In the rows, zero is written as 128.
Each path below is one point turned by a fixed rotation once a step. After each direction that follows a path, write how fast that rotation turns it, in degrees a step (0 if it stays still).
Each turn is a multiple of 5 degrees from 10 to 175, or 0.
Each row of a path follows its step; steps can be skipped.

step 0: [140 129 120 127 130 130 126 125 113 124 137 127 123 127 131 126 136 130
 130 128 138 136 129 113 133 126 124 132 138 136 128 130 126 128 131 125
 125 132 125 129 133 124 131 128 126 125 140 126 117 123 125 130 125 130
 119]
step 2: [130 130 127 124 122 125 127 131 134 127 132 119 125 136 129 133 132 128
 138 128 129 119 127 114 127 128 122 117 136 121 130 125 131 116 132 129
 124 133 128 123 126 124 134 127 127 124 126 120 140 124 140 131 126 139
 123]
step 4: [129 127 131 120 123 128 133 126 137 127 128 115 132 125 123 124 140 128
 131 124 131 123 132 138 131 131 119 122 136 127 120 125 122 121 125 131
 135 137 128 123 131 124 114 141 127 134 122 126 128 133 122 130 123 123
 132]
step 5: [128 131 122 133 133 122 129 131 128 127 123 119 128 130 126 110 133 125
 130 136 125 127 126 132 132 127 128 132 127 135 126 140 134 128 128 123
 122 120 127 125 133 126 138 128 121 129 130 121 130 113 137 133 123 130
 117]
step 6: [137 135 129 117 128 137 122 117 136 126 125 130 128 123 116 129 124 126
 127 134 133 133 130 128 136 121 125 129 131 136 132 127 124 128 119 135
 126 131 123 130 120 113 128 117 130 133 129 132 121 127 122 130 126 128
 133]
step 9: [131 128 129 131 124 135 127 133 131 125 138 122 131 124 122 121 130 136
 125 120 136 130 134 128 116 116 123 132 124 128 138 128 122 131 122 135
 125 123 136 126 130 123 115 129 120 123 131 137 136 133 124 128 122 121
 127]
step 11: [124 129 126 128 126 127 126 125 121 123 132 115 127 123 122 138 125 129
 132 136 119 135 124 135 123 122 135 134 137 132 133 125 118 130 119 128
 125 120 125 120 130 121 125 121 126 123 123 131 124 120 136 123 130 134
 122]
step 13: [123 132 133 129 143 132 119 125 137 135 119 130 119 128 136 134 129 125
 120 132 126 122 126 134 126 127 136 127 136 126 133 120 129 132 131 132
 128 132 129 118 139 128 125 139 126 122 122 127 130 125 130 129 131 136
 124]
step 14: [126 133 124 126 120 128 125 132 125 118 133 128 128 129 129 132 115 135
 130 125 135 130 133 134 126 132 122 135 131 120 130 128 130 134 133 125
 124 130 126 119 119 123 129 126 123 119 122 119 129 124 134 135 112 119
 132]
step 15: [124 126 135 131 132 129 120 128 135 127 120 124 128 130 120 124 131 133
 128 129 144 131 120 130 124 128 114 138 124 128 128 122 124 134 132 131
 132 126 127 134 136 136 127 130 134 127 133 125 131 121 119 121 138 125
 130]
Speeds:
[129 130 126 130 126 129 128 127 128 131 129 129 130 127 130 127 130 126
 129 128 131 128 128 131 127 128 125 128 126 128 128 128 129 129 128 127
 130 127 129 128 132 128 126 129 127 125 127 126 126 128 130 129 127 126
 129]
70
[127 126 127 128 127 128 129 129 127 127 127 128 127 130 123 126 129 127
 128 126 127 130 129 130 129 125 127 126 128 126 126 127 126 128 128 127
 129 129 128 127 128 130 127 127 125 127 127 129 129 126 128 127 130 126
 128]
60
[127 128 126 129 128 131 128 129 128 128 128 129 127 126 128 128 129 128
 128 127 130 129 128 129 125 128 125 127 130 128 126 127 128 129 128 129
 128 125 126 129 125 127 130 126 126 128 132 128 127 130 125 127 128 128
 128]
125

step 0: [122 122 123 127 134 125 139 122 118 132 134 137 122 124 130 126 122 128
 121 132 141 122 126 129 127 127 126 124 133 129 139 134 132 135 126 125
 125 133 126 128 125 128 128 123 121 125 136 138 123 143 124 124 125 132
 135]
step 3: [118 128 125 133 123 134 130 133 137 126 125 128 134 119 125 130 122 125
 139 144 127 132 133 130 126 125 128 127 126 132 123 128 127 130 134 128
 133 130 118 131 124 124 133 134 129 126 134 134 126 127 121 139 136 143
 123]
step 4: [127 114 131 129 128 130 124 138 131 131 131 132 137 133 123 138 130 125
 121 120 127 129 135 133 120 127 133 123 134 121 128 129 133 121 121 138
 127 129 127 134 125 125 132 136 120 120 131 130 125 131 129 128 132 139
 140]
step 6: [134 130 131 126 131 127 131 134 134 136 123 130 118 124 124 131 133 131
 131 137 126 141 128 130 129 135 125 128 137 131 133 127 123 122 121 127
 115 138 122 135 123 135 124 127 113 123 128 122 130 127 125 118 127 127
 132]
step 9: [132 117 134 129 130 127 124 128 135 136 134 135 131 138 125 129 123 127
 124 135 135 129 126 129 128 126 131 127 134 127 119 126 122 130 137 126
 139 124 134 130 136 123 133 131 115 130 129 135 119 139 127 119 136 128
 127]
step 10: [124 126 122 137 127 130 129 128 128 130 124 138 131 126 131 127 124 128
 133 128 125 130 124 125 127 125 132 127 138 132 128 130 133 131 129 121
 137 131 113 121 121 121 133 131 120 123 140 116 118 127 135 122 124 133
 120]
step 11: [128 125 127 130 130 128 134 138 121 136 131 132 128 133 123 131 137 137
 125 125 126 116 126 127 138 119 127 124 132 130 129 124 135 125 133 129
 125 133 128 139 128 128 120 128 117 122 135 122 131 126 122 115 134 131
 134]
step 13: [133 132 126 134 137 140 130 134 131 123 123 141 130 128 125 130 126 135
 121 128 133 134 127 131 128 143 133 129 125 128 123 133 131 124 128 122
 121 129 129 137 120 129 126 133 129 129 127 136 132 128 117 118 132 137
 128]
step 14: [124 123 121 140 129 130 122 121 124 115 132 138 130 137 124 127 121 135
 129 130 126 134 135 125 133 128 127 122 137 122 121 126 121 132 132 132
 133 132 127 124 134 134 131 131 129 126 129 134 124 125 124 133 142 127
 134]
step 15: [126 129 130 137 122 140 124 128 134 125 129 131 120 115 125 133 125 124
 123 125 127 124 129 128 118 136 122 119 133 127 135 125 125 127 126 132
 134 133 120 133 129 123 136 125 124 128 144 129 125 126 123 116 131 125
 131]
Speeds:
[129 129 129 130 128 130 128 128 128 126 128 128 129 128 124 131 127 129
 128 129 125 127 127 128 127 128 128 127 127 126 127 128 129 129 126 130
 125 129 129 129 127 132 129 128 130 129 131 128 129 129 129 130 129 130
 128]
35
[127 126 127 128 129 126 128 129 129 126 128 130 125 128 128 128 129 128
 128 128 127 127 130 128 124 127 127 124 130 129 127 130 127 128 129 128
 129 127 130 126 127 128 128 128 128 127 130 128 126 129 132 126 127 127
 129]
70

step 3: [130 122 127 125 130 139 133 123 130 124 128 141 119 125 126 126 125 130
 123 127 124 128 127 127 137 134 138 131 129 131 121 127 131 128 128 129
 124 135 127 129 132 123 119 126 124 119 117 125 130 123 124 129 133 137
 119]
step 4: [125 133 122 118 122 119 131 126 118 128 135 135 126 121 133 128 131 135
 128 136 126 131 130 132 129 128 127 122 126 130 119 133 126 128 129 122
 126 129 128 125 126 129 130 118 118 132 120 127 120 132 136 130 129 120
 126]
step 5: [121 132 129 125 125 124 120 126 131 132 134 128 128 135 125 119 129 130
 124 129 126 120 124 132 126 120 130 135 125 123 130 125 139 126 134 136
 130 122 123 133 127 124 114 126 125 129 119 122 122 119 129 132 130 125
 134]
step 8: [128 135 122 118 121 135 121 124 128 135 120 130 126 129 127 137 123 134
 123 128 126 122 127 131 138 133 138 135 127 131 126 130 124 123 131 134
 121 133 125 127 123 132 131 130 121 126 119 132 122 125 129 132 133 123
 125]
step 9: [128 125 125 127 126 130 128 117 121 129 126 130 126 129 130 120 130 130
 129 137 131 134 128 130 125 114 134 137 130 125 121 129 125 124 130 121
 127 121 130 135 132 122 125 115 125 130 119 128 130 128 129 133 133 132
 122]
step 10: [126 130 123 126 124 117 125 134 134 130 128 128 124 128 122 124 121 131
 128 132 124 121 141 127 131 118 126 123 124 125 127 129 122 127 142 125
 124 125 126 131 124 130 120 126 124 125 124 121 124 129 136 123 121 127
 133]
step 11: [131 119 135 138 119 125 126 122 131 129 126 130 132 133 120 121 129 137
 131 128 128 127 125 132 133 124 135 128 125 125 124 130 135 123 131 136
 129 124 124 126 128 135 135 137 124 124 120 123 126 135 120 135 128 129
 133]
step 12: [124 128 129 123 125 136 130 126 131 131 130 127 128 123 125 135 123 128
 125 134 120 122 131 133 128 129 141 125 132 125 123 128 125 122 130 121
 129 137 130 128 137 133 125 120 119 122 132 128 125 136 118 127 133 140
 132]
step 13: [132 136 128 124 122 126 134 121 119 129 130 128 127 133 126 136 133 143
 126 132 129 126 131 128 127 126 131 124 129 127 124 126 127 125 139 131
 124 124 132 123 123 121 128 124 129 119 125 136 128 125 139 137 133 131
 129]
step 15: [127 124 132 129 130 127 126 129 125 119 131 128 120 119 130 119 127 141
 127 138 124 132 131 127 125 125 134 130 127 121 122 122 124 131 131 127
 126 127 119 129 121 127 127 125 126 125 121 121 129 137 126 127 117 133
 133]
Speeds:
[127 128 131 130 129 125 126 126 129 130 129 126 126 127 128 129 129 129
 129 127 126 127 128 128 128 129 130 126 130 127 129 129 128 125 127 127
 128 129 129 129 130 127 129 133 129 128 129 128 127 128 128 127 130 130
 129]
70

step 0: [130 124 132 126 134 125 128 129 125 130 127 126 121 124 127 125 129 130
 126 131 133 133 124 123 127 132 128 129 140 142 123 122 140 123 130 132
 133 124 130 125 133 125 123 135 129 118 120 129 122 128 128 136 132 120
 122]
step 2: [129 127 125 122 125 146 121 121 131 126 133 124 138 124 130 125 127 123
 125 132 120 125 128 125 134 125 129 129 131 130 129 123 129 127 128 123
 126 117 125 125 120 128 127 130 135 122 126 124 119 125 123 125 131 122
 121]
step 4: [123 124 129 127 127 118 126 126 122 130 126 139 137 120 126 133 134 125
 132 128 125 134 124 133 129 135 121 124 129 131 132 122 131 123 127 130
 128 117 128 130 123 125 126 127 131 136 117 127 124 128 128 137 127 117
 127]
step 6: [126 138 121 122 121 131 131 130 128 135 127 128 133 134 131 126 128 122
 132 124 126 135 132 122 128 121 121 125 130 139 127 127 122 127 118 118
 125 117 119 131 134 125 129 125 130 123 124 132 127 132 125 125 131 128
 121]
step 8: [131 125 139 130 127 126 122 128 124 138 120 128 124 129 128 133 128 129
 130 128 128 123 127 129 129 128 125 127 131 133 120 124 136 120 126 126
 125 120 137 127 130 128 130 137 126 120 126 140 127 137 127 139 133 119
 124]
step 9: [131 130 124 120 121 120 119 130 121 132 125 128 130 133 129 121 121 127
 127 124 132 127 130 129 132 131 130 122 133 129 139 129 128 135 129 122
 129 117 132 139 132 123 121 130 128 129 124 131 126 123 119 123 124 130
 121]
step 10: [132 129 128 123 129 140 127 122 125 128 134 127 134 127 136 129 126 123
 121 136 133 133 126 130 129 123 126 123 138 133 131 126 122 122 131 127
 129 125 122 124 123 125 129 137 130 116 121 123 124 136 120 130 136 134
 124]
step 11: [124 122 131 119 128 134 128 135 131 134 121 135 133 141 131 127 130 133
 126 129 125 128 127 127 123 127 124 119 131 127 133 122 139 129 123 119
 127 125 132 126 127 122 130 136 128 125 138 128 133 131 131 135 124 120
 131]
step 13: [128 126 128 130 121 129 129 135 117 127 136 128 133 131 128 127 120 136
 129 135 131 123 125 132 131 133 130 121 142 130 131 132 129 131 126 126
 135 128 123 129 126 125 128 123 134 115 122 135 132 126 127 138 131 129
 122]
step 15: [133 127 140 131 127 134 126 127 132 125 131 124 125 134 132 131 128 129
 127 117 122 137 129 127 133 130 132 121 134 133 134 120 128 132 127 117
 135 124 132 118 117 128 133 126 130 131 124 126 132 131 129 129 125 121
 127]
Speeds:
[124 129 127 127 129 130 128 127 129 126 127 129 128 127 130 130 123 126
 128 128 129 129 127 127 128 125 129 128 128 131 129 130 127 129 127 129
 130 127 130 129 127 129 127 128 130 128 128 128 131 128 126 127 128 129
 129]
85

step 0: [132 118 123 122 123 132 134 125 143 128 123 128 133 119 127 117 124 130
 130 128 136 124 122 128 127 123 144 127 127 120 121 132 128 127 134 129
 122 132 120 127 127 126 129 129 121 136 125 129 135 125 128 124 131 118
 135]
step 2: [128 117 123 131 135 124 128 131 131 139 131 127 127 136 127 123 124 123
 130 131 124 136 124 135 138 117 134 128 121 140 117 131 136 133 127 131
 127 124 131 136 125 136 135 124 119 128 128 123 136 128 126 128 128 123
 126]
step 3: [119 122 121 126 126 128 129 144 124 133 126 135 120 127 119 116 126 129
 128 126 126 121 119 127 129 118 133 134 123 132 124 123 130 126 125 125
 119 126 131 132 126 130 128 120 129 126 123 128 138 130 123 119 122 120
 131]
step 4: [121 122 123 121 129 130 132 134 133 132 121 125 121 122 121 126 140 140
 130 144 129 125 121 124 133 122 127 135 119 119 133 131 129 133 127 119
 129 129 132 138 128 124 135 126 126 129 124 123 132 123 127 127 126 123
 129]
step 7: [121 122 125 128 119 136 118 133 136 135 124 131 129 134 129 114 138 131
 128 134 135 131 124 127 130 131 136 132 129 127 123 130 135 126 125 131
 127 124 117 133 119 129 125 131 123 122 129 119 136 128 126 127 122 134
 122]
step 8: [119 125 119 130 125 128 123 133 134 124 125 126 118 129 121 117 133 131
 127 131 129 130 125 146 131 130 133 121 122 128 127 121 125 129 135 135
 125 122 128 145 127 129 131 129 129 133 128 121 128 128 128 123 126 138
 126]
step 9: [128 118 125 123 127 127 126 143 130 123 131 129 131 133 125 120 137 132
 126 134 128 132 123 133 136 124 131 126 127 127 130 118 130 126 139 129
 131 124 128 138 140 130 134 133 121 130 126 135 128 138 137 125 127 122
 136]
step 10: [131 125 128 115 131 128 132 134 134 127 119 127 139 134 131 112 131 134
 131 129 133 129 130 134 125 122 127 126 124 123 135 123 135 124 135 124
 120 139 132 132 132 126 128 123 116 122 127 127 135 132 126 125 119 128
 130]
step 13: [129 121 127 132 134 125 127 131 130 132 132 129 121 143 122 116 139 134
 123 131 124 129 125 126 131 122 124 129 124 126 119 117 135 137 126 129
 118 125 133 122 126 132 134 128 120 124 132 127 129 125 128 119 126 138
 132]
step 14: [127 119 125 123 124 120 127 135 125 130 124 123 121 131 120 119 137 129
 136 129 121 119 118 129 143 134 128 124 128 130 124 127 132 137 131 126
 124 135 123 128 130 128 124 123 118 127 131 129 132 124 121 127 120 131
 136]
Speeds:
[127 128 129 130 128 129 129 124 130 129 129 127 130 126 130 127 126 127
 128 126 128 130 127 128 129 128 128 128 128 126 131 130 130 126 129 125
 127 130 129 128 127 125 126 130 126 128 128 128 129 128 129 129 128 127
 130]
70
[129 126 126 128 128 128 127 127 130 128 129 128 126 128 129 127 127 131
 125 127 129 128 129 128 127 127 128 128 131 128 129 126 127 131 130 127
 130 126 130 130 129 128 129 130 129 130 128 127 126 125 129 130 129 127
 129]
95
[128 128 126 127 129 126 127 129 128 129 130 127 126 128 128 130 125 128
 128 129 130 129 126 128 128 127 132 132 128 128 128 130 130 128 125 128
 127 131 128 129 130 128 129 129 132 128 127 126 130 129 127 128 129 128
 129]
20
[126 127 129 128 127 127 128 128 128 126 128 129 128 128 127 129 125 128
 127 125 126 131 127 129 130 129 128 129 127 127 126 128 127 128 130 127
 131 127 127 126 131 131 129 128 129 129 126 128 130 129 128 126 128 126
 127]
115

step 3: [138 133 126 131 135 130 131 130 122 125 126 127 125 128 128 127 133 121
 130 126 121 138 131 132 123 126 118 131 126 132 127 124 133 132 124 133
 114 128 122 120 133 120 129 133 130 132 120 133 121 125 136 120 126 141
 132]
step 4: [133 125 139 137 128 125 132 133 120 130 135 132 119 137 128 127 129 125
 135 118 130 131 129 127 128 124 129 118 118 130 120 131 135 130 124 124
 129 120 137 126 127 128 123 131 130 130 130 131 135 119 129 131 137 125
 134]
step 5: [126 135 124 136 126 128 124 121 140 124 135 124 131 132 128 121 118 120
 130 114 132 130 135 122 126 127 124 131 127 129 122 126 130 130 132 134
 133 126 134 119 135 133 126 136 125 132 119 131 125 128 132 133 124 131
 122]
step 6: [126 127 130 129 134 138 137 137 128 124 130 122 125 132 125 122 137 125
 134 123 116 122 129 129 124 129 127 134 119 132 129 125 132 132 127 127
 125 131 128 130 122 123 116 129 124 134 124 128 135 129 137 127 120 142
 128]
step 7: [129 138 127 134 127 127 120 124 129 133 133 134 119 122 128 123 127 127
 132 123 129 126 135 132 136 124 129 128 120 128 124 127 132 134 118 130
 126 135 131 124 126 124 129 137 134 133 125 129 140 119 129 122 134 129
 144]
step 8: [129 125 122 126 125 135 130 127 127 117 130 128 130 132 125 128 122 125
 132 116 128 133 127 133 122 121 124 127 122 134 117 133 131 129 142 128
 125 128 134 119 127 129 131 138 130 127 127 138 122 120 130 121 132 137
 126]
step 9: [128 131 132 136 124 130 136 133 132 134 125 128 123 142 133 126 130 119
 138 124 119 130 130 129 131 128 122 125 130 122 122 127 132 127 121 121
 130 120 127 124 128 134 121 129 132 133 121 122 125 125 141 123 126 137
 132]
step 10: [130 127 125 138 129 136 130 128 129 128 126 123 124 126 124 119 123 124
 128 118 136 135 125 124 127 125 128 132 120 131 124 132 136 132 122 128
 143 137 133 126 125 128 125 136 130 131 124 133 145 129 133 133 128 123
 128]
step 14: [126 128 128 128 132 135 132 139 128 129 131 121 129 134 133 133 137 121
 133 112 135 132 133 127 130 126 127 123 133 133 118 129 137 133 129 127
 134 127 130 129 135 134 120 132 136 128 124 134 123 126 129 131 127 136
 121]
step 15: [124 134 128 142 132 137 128 130 132 129 128 129 119 138 123 120 125 116
 128 126 123 127 133 122 125 137 137 137 126 130 126 135 133 129 116 125
 127 129 129 118 131 120 127 129 125 128 123 127 129 128 131 133 122 128
 131]
Speeds:
[129 127 128 130 127 125 126 128 129 127 128 127 127 128 130 127 127 129
 128 129 132 128 126 129 126 129 130 128 127 128 127 126 130 128 129 127
 131 129 130 129 127 125 129 130 127 130 129 126 129 125 127 127 128 126
 130]
125
[131 128 129 129 128 128 130 128 128 128 125 128 127 130 128 127 128 128
 128 128 131 131 126 127 128 130 130 127 129 127 128 129 129 127 126 129
 130 124 130 127 129 129 127 127 127 127 126 131 127 129 128 130 128 129
 128]
70

step 2: [124 125 125 130 131 131 131 127 133 127 122 121 129 132 134 122 127 131
 124 121 124 128 111 122 122 128 116 129 129 136 130 123 128 124 121 130
 129 125 125 121 136 131 125 132 125 117 131 125 130 123 129 120 122 118
 127]
step 3: [121 134 124 138 128 125 125 121 131 124 124 131 131 126 129 125 130 130
 120 118 122 121 128 120 129 125 121 131 129 137 128 116 134 128 127 131
 123 131 136 123 130 134 128 135 128 121 130 119 124 124 133 120 121 124
 124]
step 5: [122 129 126 126 132 136 120 127 139 126 119 124 125 129 132 130 133 128
 126 119 125 129 126 128 133 131 124 137 125 132 124 130 132 135 124 128
 123 131 136 121 123 124 126 122 123 115 133 131 127 121 135 125 122 124
 119]
step 6: [124 134 126 124 129 126 128 135 134 127 119 134 126 126 138 128 134 127
 128 120 116 128 132 124 136 126 116 128 127 131 132 130 123 130 124 132
 128 125 128 118 125 123 120 127 126 112 124 126 130 124 126 120 128 125
 128]
step 8: [126 125 122 126 124 125 133 124 129 127 126 124 129 133 138 131 130 129
 121 129 124 125 129 126 138 121 117 140 125 141 128 121 126 129 126 127
 133 125 123 120 129 122 130 127 129 119 138 132 129 124 138 126 129 121
 131]
step 11: [124 128 125 138 126 130 122 128 136 131 127 132 121 124 137 131 127 125
 128 126 126 135 136 125 136 130 131 133 124 130 130 118 128 128 125 132
 125 141 128 129 134 121 124 131 124 118 139 127 132 127 135 122 133 118
 124]
step 12: [130 131 118 128 121 129 127 130 135 127 125 134 130 129 130 126 131 122
 123 126 125 133 135 130 132 132 125 133 123 129 134 130 123 132 125 136
 139 133 123 123 136 116 133 135 123 123 130 132 128 118 131 118 127 118
 123]
step 13: [135 131 123 129 132 125 128 132 131 137 126 123 128 131 134 123 128 127
 132 124 126 133 129 122 118 129 125 133 125 133 135 124 130 130 127 135
 129 131 128 114 139 118 128 129 124 123 138 132 126 124 135 119 125 126
 119]
step 14: [127 134 118 131 125 119 133 136 132 127 131 131 125 130 134 127 124 134
 123 125 125 129 132 117 124 126 120 137 131 128 140 126 129 126 127 127
 131 131 130 122 133 124 130 137 127 121 131 121 123 125 141 131 123 120
 124]
step 15: [128 130 117 131 125 130 124 128 124 135 127 140 126 134 130 128 126 137
 124 125 125 132 131 120 127 125 127 134 129 136 135 123 128 129 128 132
 125 130 127 130 136 126 137 125 129 121 124 127 131 132 143 122 123 125
 116]
Speeds:
[128 127 127 129 130 130 126 130 128 130 126 132 127 126 127 129 127 129
 128 127 126 128 130 129 129 128 129 129 127 127 127 130 128 128 125 127
 128 128 128 132 128 129 125 126 125 128 128 130 129 127 128 131 127 128
 127]
65
[125 128 128 128 129 127 128 129 125 128 129 129 126 130 129 127 126 128
 129 128 127 126 127 127 128 127 128 126 129 124 128 131 127 128 126 126
 123 127 129 126 128 126 129 130 126 127 129 127 129 129 127 127 128 126
 128]
90
[131 126 129 128 127 128 129 129 127 127 127 128 129 129 127 127 128 126
 129 127 128 131 125 131 127 128 129 128 127 129 127 130 128 131 128 129
 127 125 128 127 126 129 129 128 127 125 127 131 126 126 129 125 126 125
 129]
100
[126 128 128 129 124 130 124 127 128 128 126 126 128 126 127 129 130 125
 128 129 127 127 128 130 128 130 130 128 128 126 128 127 131 131 126 131
 128 131 129 128 127 127 128 128 127 127 128 126 128 130 126 128 129 127
 128]
55
